Rotation paths and how fast each direction turns (degrees each step):
Each turn is a multiple of 5 degrees from 10 to 175, or 0.
Each row of a path follows its step; steps can be skipped.
path 1
step 0: [ -5.2   0.3  12.5   4.0   0.0 -16.4 -12.3 -15.9  -1.7   6.1 -19.7  16.6
   4.7   2.2   4.9  19.0   8.5   0.6   1.4   2.9   4.5   4.6 -10.8 -16.5
   5.9  14.4  -2.9   8.1  15.5  20.4  17.6   0.7]
step 1: [-18.6 -17.6   6.8   5.9  15.6 -17.2  -6.9   6.1  10.6 -24.7  -8.4   1.6
  -9.8  -9.5   1.0   8.6   5.5 -11.6 -10.5   2.3   1.5   9.2 -15.8  15.4
  -8.9  -1.1  -8.3  -5.3  -8.8  14.2   2.1   1.5]
step 2: [  2.5 -15.1  14.8  17.3  -0.6  -5.2   4.7   5.4 -12.7  -6.5 -10.0   3.8
   4.9  -6.3  15.5   5.5  13.1   2.8  -3.8  -4.8   4.2  -4.6 -14.1 -15.4
 -19.4 -15.4  -6.9   6.3  24.5  -4.2   8.6 -15.9]
step 4: [-16.9 -18.5   1.2   9.8  -6.8 -16.1   4.9   9.0  -2.3 -14.5  14.1 -11.6
  14.1  -4.9  18.2  -9.6  12.1  12.0  -0.1  13.6   6.8  -7.9   1.4  -3.7
  -5.4  17.3 -12.2  -3.6   3.6   5.5  12.8  -1.4]
step 5: [ -2.9  10.1  11.2   0.1  -3.4 -18.4 -29.1   2.8   2.9  12.7  -6.0   5.5
   7.0  -6.3   6.3  17.1   1.8   3.7  14.9   8.2  14.9  -6.6 -15.0   6.9
  -8.3   7.9  -1.0  -1.2  13.3  -0.4  21.7  -6.6]
step 6: [-26.5  -4.7  12.2   4.9  18.0 -19.2 -14.0  -2.2  10.0 -13.7   3.7 -24.1
  -0.4 -12.4  10.5   5.0  -8.2 -10.6  -3.7  -6.3  -9.6  -2.7   1.0   3.4
 -15.4   3.8  -4.4  10.9   1.8  10.1  -0.4   0.8]
step 7: [  5.7   3.1   4.1  16.4  18.1  -6.8  -1.9  17.6  -8.3  -6.2   4.2  -0.9
  22.7  -3.9   2.3   7.9  19.4  -3.3   0.4 -12.4   9.6  -5.2  -1.1   3.9
 -11.5  -9.2  -2.6  12.8   6.4 -11.3  21.6 -16.8]
step 8: [-11.7  19.5  14.4   2.2  14.9  -2.7  -2.3   7.6  -4.0 -12.2 -15.3  -8.0
  -3.9 -17.7   3.0  11.9  -6.5   6.0  -1.3  15.6   7.8   2.1  21.9  -6.2
   8.5   6.5   3.6  11.1  21.7  11.9   8.1  -4.0]
step 9: [-16.9  -0.5  -1.2  12.2  -6.7 -15.9   5.7   5.3   0.2 -18.9   7.1  -8.3
  20.6   2.5  -9.2  -8.0   1.3   5.2  -9.2   9.3   7.7   3.9  -4.1  12.1
   8.7   5.9 -14.1   5.0  -4.5  12.9  18.8 -22.4]
step 10: [  7.0  15.6  21.5  -5.2  -3.8 -17.5  -3.0  -3.0   5.5  -1.7  -5.3   0.7
   4.6 -11.7  10.1  14.2  -8.3   4.5   4.7   6.1  10.9  -6.1  -8.2  -5.8
   1.3 -19.6 -16.2  -6.0   7.8   4.3  29.6   0.1]
step 11: [-19.0   5.5  -8.3  -6.9  11.0 -13.4  -6.7 -17.6  -6.3 -20.9 -10.2 -20.4
   3.8   1.1 -10.5   9.6  -3.2  -9.6  -6.6  -2.0 -11.1   7.7  -4.7  -3.2
 -17.5  -2.9  -2.5   1.1   7.9  15.6  16.3  -4.2]
[-1.9  4.1 -0.8 -3.7 -4.1 -3.0 -5.6  0.0  3.0 -4.3  1.0 -1.0 -5.8 -9.1
 -2.9  6.4  0.9 -1.7 -4.6 -5.1  2.6  1.1  3.4 -3.0  5.9  0.3  6.9 -6.2
  1.9 -0.6 -1.9  3.6]	145
[-2.8 -5.8  0.3  2.4  4.2 -8.7  9.4  1.5  2.4 -0.1  1.7 -1.5  2.5  2.9
  0.8  0.4 -3.2 -5.2  1.4 -3.3 -1.2 -2.2  1.3  3.0  5.0  2.4  5.7 -8.2
 -5.2  1.0 -1.2 -4.9]	135
[-1.8  0.2 -7.8  4.1  5.4  1.6  4.5  0.2 -3.8  1.6  1.0  1.4  1.4 -4.9
 -5.1 -5.5  4.7  1.4  7.5  0.9  4.6  0.1  5.4 -2.7  6.0  5.5 -1.5 -0.8
  6.4  1.6  0.9  4.7]	80
[ -5.9  -2.7  -1.5 -10.5  -3.2   0.3  -4.4   6.0  -1.0   3.6  -2.8  -6.1
   0.7   2.9   1.3  -3.1   2.8  -0.8   5.9   0.3  -2.3  -1.6  -3.4  -5.5
   7.5  -2.9  -1.6  -1.0  -3.4   1.8   5.7   0.0]	65
path 2
step 0: [ 13.2  11.8   2.4   9.8   9.6  -5.5  30.9  -3.5 -11.3  -3.5  -5.3  -5.1
  -1.2   3.9  -8.0  -0.2  11.8  -2.2  -6.3 -16.3  -4.5   6.1 -18.8  -3.6
  -5.7 -14.3  29.0   2.2  12.9   3.8  26.8 -14.9]
step 1: [-14.9 -10.2   3.2  -0.5   6.0  11.2  16.3   7.7 -15.0   9.9 -13.6  -6.8
  -6.5 -18.0  -9.6   7.4  25.8  10.4 -14.8  -8.6 -27.5   4.7 -14.1   6.2
 -14.9 -24.7   3.3  -0.5   6.6   1.5   1.3  -6.7]
step 2: [  4.6   6.5  -7.2  13.9   3.9   0.8  22.3 -12.0  -5.4  39.1  19.4   5.7
 -14.6  -7.0  -9.5  13.8  12.0   1.7  -3.3 -10.0 -11.6  -7.1  -9.6 -12.5
 -16.7 -11.4   1.1  -6.9   4.4 -13.4   1.2  -1.6]
step 3: [-17.5  -9.9  -1.5  -2.3  12.1  -6.6  -1.9  -5.0   9.4  16.8  13.3 -10.1
  -1.2  -7.2 -10.0  14.5 -10.6   4.0  -9.2  -0.8 -17.5  -5.0  -7.7 -14.2
 -38.3  -7.7  22.8 -12.6   0.9  15.3   8.5   0.6]
step 5: [  5.8  -4.5  -3.1  -6.4   5.9   2.2 -28.6   9.0   5.5  18.1   5.8   1.3
  -3.7  -7.3 -24.6  30.5 -10.6   8.7  -1.1  -7.2   3.2 -14.0  16.6  -5.1
  -5.0 -15.1   5.2  -1.5   4.9  -3.4  10.7 -23.6]
step 6: [  5.9  16.9 -17.8 -15.1  10.3  -4.9   3.1  -1.0  -1.8 -17.6  13.5  -3.8
   1.3   8.9 -13.7  12.4 -11.9   0.8  -7.1 -16.6  15.4   4.9   9.7 -10.3
  -5.5 -23.1  22.2   3.9  16.8  -4.8  23.0 -13.7]
step 7: [  8.0  -5.6  -6.4 -19.3  11.7  10.3  -7.3  15.7 -23.1 -12.1 -18.6  -5.8
   5.0 -10.5 -10.0   2.4  -2.6  -4.1 -20.1 -15.7  -8.3  -9.9  -2.2  13.1
  -8.8 -24.8   1.6   3.5  21.3  -8.0  11.5 -15.5]
step 8: [  9.6  20.2 -17.6  -9.2  -5.1  13.5  12.7  -7.2 -21.2  15.3   7.6   5.4
   5.2  -0.8  -4.9   4.1  15.5  18.6 -11.8 -12.5  -6.2 -10.4   2.8  -4.0
  -2.3 -18.8 -16.1   0.5  25.6 -10.8  19.6  -2.8]
step 9: [ 11.6   4.5  -2.8  -3.0   3.2   1.3  10.1  -8.4  -8.4  13.2  -3.7  -4.1
  20.7  -4.5   0.0   7.4  -3.7   3.8 -12.2  -2.8 -15.3 -16.2 -22.3   1.1
 -22.5  -3.1  17.2 -17.6  19.9   7.8  32.0  10.4]
step 10: [-17.9  12.7  -0.9 -17.1  -9.8   4.3  -5.4  -4.9  -7.1   3.8   2.1  11.3
  -2.0 -10.6 -11.6   5.1  14.2  12.8 -10.1  -8.9 -28.6  15.4 -31.8  -7.6
 -15.6  -5.3   6.8  -1.3   9.1  -9.0  12.0  13.2]
step 11: [ 13.2   4.5  11.2   7.5 -15.5   2.8 -17.1  -4.5  -3.9  28.2  -4.2  18.0
  -2.3 -15.3 -13.6  29.1   6.6   0.2   4.4  -1.9 -18.6  -9.5 -13.5 -11.0
 -10.0  -4.8  15.8  -7.1  -3.5 -12.7   9.2  -5.9]
[-1.2  9.4 -6.3 -0.7  2.2  4.3 -5.8  6.0 -7.1 -1.3  3.2 -7.8 -0.7  1.4
  0.5  2.2 -4.6 -3.5  0.5  2.4  1.8  1.9  5.9  5.0 -0.1  5.4  0.8  0.0
  0.4  0.3  0.3 -4.2]	40
[ 8.6 -1.1 -1.1 -5.4  5.3 -1.4  0.4  4.0 -2.7 -2.3 -6.1 -2.2  0.3  1.2
 -1.0 -5.4 -2.2  7.0  0.0  4.9  1.8  0.2  1.1 -4.6  4.6 -0.2 -3.5  4.6
  8.1 -1.3  6.0  2.6]	40
[-2.2  2.2  3.6 -0.4 -0.2  0.2 -6.9  2.0 -2.9 -8.0 -4.0  0.8 -1.0 -0.2
 -0.5 -9.0  4.0 -3.2 -3.1 -1.4 -6.7  1.7 -4.3 -3.3 -6.7 -0.6 -1.2  6.7
  0.3  0.9 -5.1 -5.4]	115
[-1.2  1.1 -2.3 -0.7  1.8  3.8  5.2  1.4  0.5  3.8  0.5 -3.4  4.3 -1.1
 -1.7  0.1  8.5 -2.1 -2.6  9.8 -6.5  0.1 -3.5 -5.8  0.7  6.8  4.3 -4.5
  2.6 -4.7 -4.2  2.0]	45
[ 2.3  5.5  0.3  4.9  0.9 -2.0  1.5 -4.1  5.1 -4.8  1.1 -2.1  5.4  2.7
  6.6  1.3 -0.6 -1.4  2.7  5.8  0.6 -1.0  2.4 -4.4 -5.4 -4.9  7.1  0.8
  4.0  9.6  2.7 -0.2]	120
[-1.4 -7.5  0.1 -3.6  1.2  1.9 -5.2  4.0 -0.6  3.3 -6.7 -2.0  7.6  3.4
 -0.7  2.8  2.4  8.3 -2.6  1.2 -2.3  0.5  5.2  4.5 -4.6 -1.2  2.3 -2.3
 -4.7  7.0 -3.3  0.6]	170
